Turns, then the turns between two rows, first turn first; the first pair answered
L (before |-> after):
[-13  10   2  -1   2   6   4  -1 -11  -6  -2   0  -2   1  -2   8   1  -2
  -4   3   6] |-> [ -8   7   1   5   2   7   5   0 -11  -6  -1  -4  -5  -4  -4   6  -1  -1
  -7   2  10]
[ 18  -1  -8  -5  15   9   9  11  10  -6  11  -8  -8 -11  -1 -10 -12   0
  -1  -3  -3] |-> [ -1   8  -9 -26  13   4   4   5   9  -1   6   2  -3   4   6  -4  -6  -3
  10  -1 -16]
[  6 -16  -6  -8  14   0 -18  -7  13 -15  14   3  -8   5   3  13  16  -9
  17   2  -7] |-> [  3  -4   9  -3  -6  11 -15  12   1 -14   5  16   1  19 -15   0  18  -5
  16   9 -11]
[-21 -18  -9  17 -10  15   8  -4  12  -5 -13  11  11  11  -6  -1   6   1
  -9  -5   1] |-> [-17 -25 -15  19  -1  11   7 -10  16  -6  -8   5   9   3   1   2   5  -1
 -10  -9   4]
M (before |-> after):
[ -6   0 -11   4  16 -10  10  -5  -8 -15  15  -9   4 -17  16  -1 -12   3
  -2   0  -7] |-> [-10   4 -12   2  15  -9  11  -5 -10 -15  14  -8   3 -15  16  -1 -12   2
  -4   1  -8]
[ 10 -23  -9  19  -7   4  -2   2  -5  11  -7  18   7 -21   1  22 -20  -5
  -9  -3   2] |-> [  3 -24 -13   6  -2  -5  -8  -8   0  14  -6  20   8 -16  11  28 -17  -8
  -3  -4  -6]
[ -9  12   6   1 -10   4   2   7 -15   1  -9   2   4  11  -8  -6   2   7
   1   8   0] |-> [ 11  -1   7  15  -9   7   2  11  -4   2  -3  -3   5   3 -14  -9   0   5
  -1   6   5]
D (before |-> after):
[  0  -3   2   1   0  16  -1  12  12   1   7   8  18   8  -5   0  11 -13
  14   1 -13] |-> [-12   5 -16  -7  19   7   1  -6   4  -6   4  -3   4  -6  13  10   7 -16
   7  -4  -4]
[ 15 -10   5  21  -9   9   2  13   0  -6   6   1   2  -7 -17  -8   0   4
  -6   2  11] |-> [ 13 -15  -6  12   8   0  -3  -5   7  -7  12 -10  -6 -17   2   2  -2   0
  -6  -4  15]
[ -7  -6  -7 -14  18 -13 -13  18   1  -7 -12  -4   6  -6   5  15 -38 -12
  12  -3 -14] |-> [-13   7   1 -11   7  -6  -6  29 -11  -8 -21   3   7  -1  -7   7 -38  -8
  10   2 -13]
Y (before |-> after):
[-14  25  -6  -1  10   5  14  -7 -21 -12 -20 -15  -9 -14  20  -4  -7  -3
 -14   4  17] |-> [-13  15 -12  -8  19  -1   8 -17  -8  -7 -13 -18 -10 -17  30   3  -6  -6
  -9   0  14]
[-17  16   3   4   9  -2  19   3 -39 -15   4 -12 -11  -8 -17  -4 -17  18
 -14  -1  16] |-> [ -8  -4  -9  -1  27 -14  11 -16 -18 -14  17 -25 -15 -21   2  10 -17  13
  -8 -10  17]
[  8 -35   8 -13   0 -10 -22  -8  37  12  16  -4   2  19   2   3  12  -7
  23   0 -24] |-> [ -7 -10  24  -7 -24   6 -12  16   9  10  -1  14  10  36 -21 -14  12   0
  18  12 -26]
Now pairs of rows:
Each pair is two turns apart.
[  4 -10 -16   1  26  -4  -4 -28   9  -3  10 -14  -8 -25  20  11  -2  -5
  -7  -9  12] |-> [-34  21  -6 -26   9  -5  -3 -24 -15  -1 -10   8  -1   5  18   9   6  -4
   0   1  -5]
M, Y
[-13  16  -8  -6  -3   8   1  23 -29   9  -4  25  -3  26  -8 -19 -15  12
 -18   1  -8] |-> [-22   7 -25 -28  22 -11  -9  -5 -15   9   4  14 -12  16  23   1 -14   5
 -11  -9  -9]
L, L
[11  0  5 -6  2 17  4 -3 15 -7 -2 24 -4 39 -9 -7 10 13  5  0 -5] |-> [ 23 -15  -1  -1  13  13   0 -11  28  -6   8  14  -9  27  -1  -1   6  10
   5  -4  -1]
L, Y
[-15  16   6   2  -4  17  10   3 -19  -9 -11   1 -12   1 -14  -8 -17   6
 -15   9   3] |-> [-13  -6  -8 -20  18  -3  -6 -22  11  -3   5  -9 -14  -2  15  13 -12  -4
   0  -3  -6]
M, L
[ -7 -16   6  20  -1  -2   2 -18 -16  13   1 -14  -4 -16  -1  15   3  11
   6 -19  -1] |-> [-14 -10  17  15 -16   3   3  -7 -20  16  -5  -2   4   2 -12   8   7  12
  13 -13 -12]
Y, L
[ 27  -9   5  36  -1  13   9  16  -3  -4   0  -9   0 -19 -20 -14 -11   4
 -11   4  20] |-> [-18  21  17  -9 -20   8   1  18 -15   6 -15  18  14  26 -17 -10   5   2
  10  12 -12]
L, L
[-15   7 -13  -3  14  -2  11   1 -12 -11  -2  -2  -5  -1  -2   2  -4   1
 -11  -3   3] |-> [  4 -10 -14   8  16  -2  10   2   3  -8   9  -8  -4  -9  -3   2  -6   0
 -11  -7   5]
M, M
[  4  17   3   8 -20   5   2  -2   9  15  14   5  12  -1 -19  -1   7  16
  14   0 -12] |-> [ -1  24 -12  13   0   3   8 -15  -6   6  11  -9  -4 -23 -10   4  -2  17
  -2  -3   6]
L, D
[ -7   0  -2  -2  13  -5  -8  -7  -4 -15   0  -3   0  -2   4  11  -8   9
  -9   0   3] |-> [ -1  -1   3   8   6   1  -4   2  -7 -15  -1  -1   1  -4  -6   5 -10  12
 -13   1   6]
L, L
[-15   7  -1  -9   0  -2   1  -4  -8   1  -9   6  -5   9   6  -6   1   1
   4  -3  -3] |-> [ -5  -4  -8  -2  12  -3   0 -10  -1  -2  -3  -7 -11  -5  12  -2  -3   0
   0  -7   6]
L, L
[-16   5  15  11 -36  17  16  10 -36 -10  -6  17   1   4 -17  -6  -9  10
 -18   5   3] |-> [-33  -7 -12 -28  -2 -12   0 -32 -15  -8   4   3 -10  -4  31  24  -6  -3
  -5  -8  -4]
Y, L
[ 20  -3  -1  24  -3  14  14   7 -18  -3  -3 -12  -2 -13 -17  -8  -7   1
 -10   7  13] |-> [-13   3  -1 -27  -4  -4  -5  -9  -5   9  -6   5   9  21   4   9   9  -9
  17   7 -20]
Y, L
[-14  21 -18  -5   3   3   9  -9 -17   1  -6  -8 -16 -12   4  -7 -10   0
  -4  -1   8] |-> [ 14 -10   0   2 -18   8  -2  10  17  16  10   2   6  10 -11 -14  -2  -1
  15  -2 -12]
D, M
[ 10   3  11  12  -3  10  10  12  -8  -2   2   2  -3   1 -16  -7  -1   1
  -4   9  -4] |-> [  4   2  -6   3  17   0   9  -9  -6  -7   5 -10 -15 -14   4   7  -3  -3
  -6   3   3]
M, D
[ 11 -10   1   8  -3   6   4   6 -12  -1   7  -4  -4  -2  -8   6  -8  -7
   1   4   8] |-> [  5 -15  -2  -5   5  -1  -2  -5  -4   1  11  -6  -5  -1   3  14  -5 -10
   6   0   4]
D, M
[  3  -9 -21  31   9  -8  16  24  17  12  12  -9 -14 -24  13  12  13  -3
  -8  -3  13] |-> [-10  10  -2  29 -18   2  21  46   2  16  -2  11  -1   0  -8  -3  19   1
  -5   8   2]
L, L
[  3   3   0  26  15  -5   9 -10 -16  -4 -10  -2  -5 -27  -6  -4 -11  11
  -9   0   6] |-> [-20  12  11  -5  -1  -9   0  -8 -12   7 -17  20   9   9  -5   0   3   8
  11   4 -23]
Y, L
[  0 -14  16  17  -7   4   9  19   6  -8  -5  -7   3   7 -13 -17   4  13
   2   5  14] |-> [-15  -5  -3   2  18 -10   9  -7  -2 -15  -6 -18 -12  -7  11  -2  -1   9
  -4   0  23]
M, D
[ 23   8   3   5  -8 -14  30  13 -12  -2  16 -12  -9  -1   0  -8   1   7
 -17   2   4] |-> [  7  20   7  -9 -16 -14  28  15 -19   1  10  -2  -3  14   0  -8   5   8
 -10   6  -7]
L, D
[ 21 -30  10  -2  -6   3  -9  11  23   3   8   9  13  24 -13  -2   8 -10
  11   4 -12] |-> [ 16 -30   6 -10  -1  -2 -12   3  24   3   9   7  11  23  -7   3  10 -13
  14   3 -14]
L, L
[  6   5 -11  16   2 -25 -11  -8  -5  13  26 -17 -23   0  -5  18   6   1
 -14 -14  -9] |-> [  7  10  -9  24  -1 -21  -9  -3 -11  13  24 -17 -25  -2 -10  13   3   2
 -20 -13  -5]
D, Y
[  4  -9   5   5  22  -4  14  -2   5  10  14  -6  -5 -11  -4  -4  -7   1
 -14   9   9] |-> [  8 -15   7   3  20  -6  11   0  11  12  16  -6  -3  -9  -6  -2  -5   0
 -10   7   5]
D, M
[ -1  -9  -2  -7   5  -8  -3 -11  14  -1   9  -3  -1   5   6   7   8  -3
   7  -5  -9] |-> [ -4  -5  -7  -8  10  -9  -2 -14   9  -3   8  -5  -4   1  10   8   6  -3
   5  -5  -4]
L, D
[-28  18 -15 -10  11 -23  10 -31  13  -4   7   1   1  -8   6  12   6  10
  -3  -5  16] |-> [  2  10   7  27 -14  -4  21   4  11  -2   7   7  14  -6 -30 -12   1  19
 -10   3  21]
L, M
[ 29 -12 -13  21 -18  11  13  27  -2   1 -13  10  -2 -12 -26 -21 -10   9
 -12   7  14] |-> [  8 -23 -20 -31  -8 -13 -12   1  30  15  -4  20   7  14   6   6   5  -5
  20   0 -19]
M, L
[ 18  -8  -1 -12   7  10  -2 -23   4   4  -7   6   6  -1   1  11   5   4
  13  -3   4] |-> [ 25  -6   4   1  -2  20   4 -12  -3   3  -9   7   7  -1 -13   1   1   9
   8  -1   9]
Y, L
[ -3  12  10  -7   5   9   3   0 -24 -10 -15  10   1   6 -19   3 -16  -2
  -7  -7   7] |-> [ 22 -18   1  -1  19   2  -5  -9   4  -4   5  -3   0  -6  -9  12 -17  -7
   0 -16   8]
M, Y
[-14   7  -9  -3  15  -2  -5 -14   0   3  -4  -6  -6 -10   6   2   0 -13
  -4  -1   1] |-> [ -2  -8   4  -2   1   2 -10  -2  17  13   2   3   9   5  -6  -3   6 -12
   7   1 -12]
L, D
[ 10 -20  -9   5  18 -15  -8 -16  13   4   9 -13 -13 -23  13  11  -1  -6
  -1 -10   3] |-> [  4  -4  -9  15  16  -7   3 -10  -7  -3   0 -14 -20 -30   6   4  -7  -1
 -14  -6  16]
D, Y
[-25   6  -4 -25   2  -9 -10 -16  -2  -5  -5   3  -9  10  17  17  11   4
   8 -11  -9] |-> [ 23 -18  13  23 -15  11  -1  15   9  -4   7  -1  -1  -1 -17  -6   5  11
  -1  -9   4]
L, M
[-26   6 -10 -27  41  -3  -2 -28 -11   6   1 -11   4 -12  26  12   1 -15
  -3   9  -9] |-> [ 18  -7  22  29   5  28  13  24 -12   8   3  -3  21 -11 -26 -23  -4  -1
 -13  17  -1]
L, M
[  4  -2  -4 -10  -3   1   8  -1 -21 -11  -6 -12 -28   6  -2  -3 -21 -23
  -5   3   7] |-> [ 13 -13   9  -9 -20   5   2  11  -6  -2   0  -2 -16  22 -14  -8 -14 -25
   6   5  -9]
L, D
[ 26 -17  16   6 -13  10  -8  18  21   8   6  11  14  11 -12  -5   2  -2
  11  -1 -11] |-> [ -7  -2   1 -30   3  -6 -15  -9  15   8   0  11   5  16  18  16   6  -8
  17  -3 -19]
L, M
[  6 -14  -4 -32  28  -8 -10 -10  32  -4  10   7  -1   5  -7  35  16 -12
   7  -7  -5] |-> [ 35 -21   3   8  20   6   2  10  27  -9  15  -2  -1 -12 -31  17   7  -4
  -9  -6  14]
L, L
[ -4 -17 -24  12  25 -10 -18 -32  13   1  22 -10  -1  -7  18  21 -12   6
   2 -18  -2] |-> [-27  18   8  10 -22  11  -7   7 -21   5  -2  23  15  31 -20  -4  -4  17
   4   0 -18]
M, D
[  0  -2  11   9 -17  13   7  11   2   2  -5  10   6  10 -24 -16  -3   4
   5  -1  -7] |-> [  3 -18   4  -5  -8   3  -4  -1  23  10   5   7   8  13  -8  -4   2  -3
  17  -6 -17]
M, M
[  0   2  14  -6 -16   3  -5   9   6   5  -5  11  10  21  -7  -4   8   6
  11  -1  -7] |-> [ 11 -15   0  -7   5  -7 -10  -9  22   5   8  -4   2   4  11   7   5   1
  12 -10  -1]
L, M
[ 16 -20  -3  14   9  -2  -4  -2  18   1  10  -4  -9 -14   4   2   4   0
  -1   0  -2] |-> [ 15 -11   8  21  -7   8   0  16   7   2   3   6  -3  -4 -13 -10   4   4
  -3   6  -4]
D, D
[-13  -7  18  -2  -5  -3  10  12 -12  16  -5  -7 -28  23 -18  12  19  -3
 -18  15   0] |-> [ -7 -17  18  -5  -6  -6   6  11   0  21   0  -7 -24  27 -16  15  20  -5
 -11  13  -7]
D, Y
[ -3   1  -6   0  13 -10  -3  -6  -4 -19   0  -9  -9 -27   0   6 -21   0
  -2  -7   8] |-> [  0  -9  -6  -2  14 -12  -8  -9   8 -14   4 -12  -6 -25   3   9 -19  -3
   4  -9   3]
D, L
[ -6  -6  -3 -16 -12  -2  -8   3  11   7  10   6   5  12   9  -2   0   0
  12   0 -16] |-> [ 16 -15   0   9 -13   5  -2  12  13   3  14  -3   3  -3  -3 -10  -7   3
   1  -1  -2]
L, Y
[ 18 -14 -27  14  32 -15   5 -18 -18  -5   1  -8 -10  -8  18 -11   3  -2
  -8  -2 -13] |-> [ 23  -4  -9  30   9   1  13   6 -32  -6  -8   4  -1   3  -9 -28   3   6
 -12   6 -12]
L, L
[ -8   6   9 -10  -4   3   5   4  -9  -2 -12  10  -1   4  -3   3   2  -2
   5   2  -9] |-> [  8  -9  -1   1   9   1   6  -4   1  -5  -2  -5  -9 -16   5   8  -4  -4
   1  -3   3]
M, L
[-26  15  27 -26 -10  -1   0   6  -1   3  -5  26  24  26  -3   7  14   6
   4   8  -1] |-> [-34  24  22 -25  -7  -2   4   2 -12  -2  -9  24  18  20   0   8  11   6
  -3   8   6]
D, M
[  8  -6  -7   0   7  -3   2  -8   7  -3   6  -7  10   1  30   3  -1 -16
  -7 -11  -3] |-> [ 20  -4   2  19  -5   9   8  10   0  -6   3  -4  14   0  13 -10  -4 -11
 -14  -7   3]
L, L
[ 22 -18  10  20  -8   5  -3   9  17  13   5 -20  38  17 -13 -14  -8  12
  14   9  -9] |-> [-20  25 -15   1  18  -4   9 -20 -26  -6 -16 -30  11  -4  12  -2 -18  13
  -6  10  13]
L, D
[ 13 -12  -9  15  19   3   0 -11  -2   3  13  -9  -4 -23  17   3 -10   6
 -19 -10   4] |-> [  8   4  12  22 -11  18   9  16 -18   4   2  10  10  -2 -10 -14  -7  13
 -18   0  -3]
L, L
[-14  14  15   0 -21   8   0  10 -14  -2  -6  17   4  10 -15 -10   6   0
   4   7  -9] |-> [ 19 -20  13  12 -13   4  -7   7  19   3  16   5   6  -3 -10  -6   6  -6
  11  -2  -7]
M, M
[ 14 -18  -4  22  -5 -16   2   5  15   3   0   2  -5 -16  10  17 -12   3
   0 -15  12] |-> [-18  19   1   7 -18 -12   9  10 -17  -2 -19  16  -6   0   7  12 -10   6
  -3  -5   7]
M, D
[ -4  24  -3   1   2   0   1   4 -22  -2  -6  10   4  -5   6  -4  -1  15
  -7  -9  13] |-> [ 18   4   8  12  -9   4  -3  17  -2   6   6  14  15   1  -5  -9   1  16
   2 -11   4]
L, D
[  2   3   9 -21   5 -21  -6 -10   3   6  -3  14   6  17   4  -2  16   1
   0  15 -24] |-> [ 34 -16   8  15   8 -13   1   0   9   1   7   0   2  -8  -9 -10   6   5
 -13  11  -6]
L, Y
[  0   0  -9   3 -19  10 -14   4 -23   2  -8 -11   0  -2  -2   2  -2  24
   1  16  14] |-> [  6  -7  -5   7 -23  12 -16   9 -17   6  -3  -9   4   1  -6   0  -1  23
   5  16   9]
L, D
[ 12 -12  11   2  -5 -10   5  12  15  21  -9  16  25  12 -10  -5 -10   1
  15   7 -10] |-> [  0 -13  -2 -15  10 -20   1  -8  19  20  -8   9  16   9  11   8 -10  -3
  19   1 -10]
L, M
[  0  14   8 -10  -8   3  -1  11  -6   7  -8  20   7  -9 -19 -13 -19  -6
  -7  14  20] |-> [ -4  13  -4 -16  11  -4  -2  -9  -4   3  -7   9  -4 -22   0  -2 -22  -8
  -9   9  26]
D, D
[ 17 -14  24   2 -21  -3  10   0  20  -3   7   4  18 -12   2  10  19  27
   7   3 -13] |-> [  0  11  25   5 -26   3  21   6 -11 -12  -8   8  12 -14  -7   3  15  33
  -4   9  -3]
D, D
[-28  40  -8  -9   9   1   4 -15  -6   0 -33   0  -8 -10   2  -3 -10  -3
 -19   2  -1] |-> [ 22  -2  -8  26  15   6   3  -7  27   2 -10 -15  -5 -32  -6  -9 -17  -3
 -23  -6  11]
M, M
[  1   2  12  -4 -15   1 -10   7  11   7   3   3  20  24  -6  -3   9   1
  12  -2 -12] |-> [ -7   1  -8 -15  11 -12 -13 -18  13   1   6 -10   6   7  18  13   6  -3
   8 -10  -3]
M, D
[-3  0  9 -8 -9  1 -4  4  9 11 -2 15 10 18  3  1  8 -4  6 -4 -7] |-> [  9  -2  -7   7  13  -1   2  -7   4   1   2  -3  -7 -12  12   6  -3  -1
 -10 -10  16]
L, D
[ 21 -13  -9  24   4   3  13   6   0  -1   7 -11  -8 -20  -3 -12 -11   1
 -15  -1  16] |-> [-10  17  -8   8  -1   3  20   6 -27  -7 -11  -1 -11  -9  -2 -12  -9   4
 -19   5  13]
M, D
[ 29 -21  -4  27  11   2   2   5  13  -1   9 -15  -3 -18  -1  -1  -7   4
  -6  -5  11] |-> [-11   6  13 -11 -15   2  -5  14   3  10  -8  16  13  30  -4  -3   9   4
  14   6 -24]
M, L
[ -1   2  14  16 -16  10   0   3 -18   4 -12   1  22   0  -8 -13  -5  -4
  -6  -6  -2] |-> [  4 -18   1  -1   2  -4 -12 -18   7   8   1  -7  20  -5  14   4  -2 -12
   4 -14  -9]
M, L
[ -9   9   6 -12 -15   2   0   9  -2   5   2  13   7  15  -9  -5   7   0
  11   7 -15] |-> [ 15  -7   7   7 -15   6   2  17   9   4  11   6   7   6 -15 -11   2   2
   7   3  -9]
M, M
